One turn sends every row of this set to another row. A few are shown first. Where does it send the rows asked after them?
ges: [  0  11  39  31 -43 -27 -12 -14  -5 -16 -37 -21  32 -26]
Fel: [-10  25  38  43 -12 -19  -8  -8 -20  -9 -42 -18  31 -43]
lim: [-22  11  46 -15 -13  -5 -33 -17  -4   8  -4 -29  43 -27]
fiv: [-35  28  24  17  -7   4 -33  10  18   5 -37   0  52 -31]
rivur: [-23  25  41  11 -45  -4 -19 -27 -14 -16 -43 -16  40 -20]
Tiput: [-13  25  17  12  -5  22 -60 -36  -5 -18 -15 -43  42  -6]
mef: [ 19  23  40  24  -8  27 -37 -33 -10 -23 -28 -39  23 -31]
Ziv: [-36  -4  31  21 -14  -5 -30   5  21   5 -51 -55  38 -22]
nasur: [-30  26  44   6  -9  20 -40 -28 -12 -39 -14 -13  28 -30]
poged: [ -9  38  20   4  -3  -8 -20 -21  29 -20 -56 -21  24 -26]
laga: [ -5  30  -3  26  -6  10 -54  -3  -5  12 -30 -35  34 -61]
padud: [-37   8  17  46 -14  -2 -18 -21  18  20 -17 -15  33 -25]
bogu: [-26   3  21  38   2 -25 -31   3  36  -6 -31 -33  13 -30]
Madet: [-24  27  24  16 -15  -2 -29 -20  35   1 -31  11  33 -39]
pimip: [-25  -1  32  19 -19   6 -63   0 -19 -30 -19 -50  11 -32]
Bot: [-31   4  59  21 -22  -6 -54  -9 -14   6 -31 -19  10 -25]
tuk: [-10  10   2  31   0  -4 -54 -17  23   1 -26 -56  34  -9]
pozir: [-22 -11  12  56 -17   4 -42 -12 -11  -5  -5 -37  41 -18]
padis: [ -4  24   2  -5  -3   6 -16 -16  16 -19 -10 -43  53 -32]
gozif: [-42  24  38  11 -20   2 -24  13  27  -8 -27 -39  23 -52]
Durul: [-20  13  23  53 -17   1 -49  -4  -1 -20 -54 -24  -4 -28]
vap: [  1  -1  17  31 -20   7 -65  -6  -9 -39  -9 -27  46 -29]
dubu: [ -7  41  42  12 -16  22 -29  -8   9 -26 -12 -30  13 -57]
lor: [-36  12  45  22  -4 -11 -23  -4  15 -33 -21  -9  10 -44]
Rido: [-29   4  -1  -2 -30  32 -43 -18  -3   0 -29 -29  35 -53]
Beva: [ 12  33  24  46 -13 -25 -34  -1  -7   4 -34 -28  32 -46]
sidan: [-27  -8  24   3 -52   7 -17 -23  -4 -19 -35 -22  33 -29]
Tunut: [  2  21  25   7 -18   3 -58 -12  17 -37 -28   3  42 -43]
gog: [  5 -25  16  41 -16  17 -34 -17  -5  -4 -14 -27  24 -17]
rem: [  2  -4  34  30  -7  11 -38 -24  -5  -3 -53 -55  38 -10]
Lofad: [-11  18  26   5 -21  -2 -55  -2  11 -49 -53 -29  16 -29]
firo: [ -4   4  -8   5 -23  12 -54  -7   8   4 -22 -50  23 -54]
fopep: [-20  14  10 -12 -52  16 -45 -25   4  -9 -32 -38  37 -24]
Gof: [ 17  11  23  29 -37  12 -49  -8   4 -29   1 -21  24 -22]
Keger: [-30   7  28  25  -2   4 -31 -15 -20  10  -1 -55  17 -28]
num: [  2  11   6  40   3  -8 -32   6  -5   2 -29 -37  20 -65]
rubam: [-21  31  23  17   8  -3  -7 -30  12  18 -22 -37  27 -24]
Feba: [ -7  45  26  15 -32   5 -49  10  20 -22 -14  -5  41 -31]
vila: [ -2  27 -10  38  -5  12 -25  -5  18 -34 -41 -38  23 -31]
kisu: [-30 -15  16  35   2  13 -21  -6   3  17 -35 -13  42 -24]

sidan moves to Rido
pimip moves to Keger
Durul moves to Bot
Where do these go?
Fel moves to rivur
bogu moves to lor
gog moves to kisu
mef moves to rem
padud moves to Madet

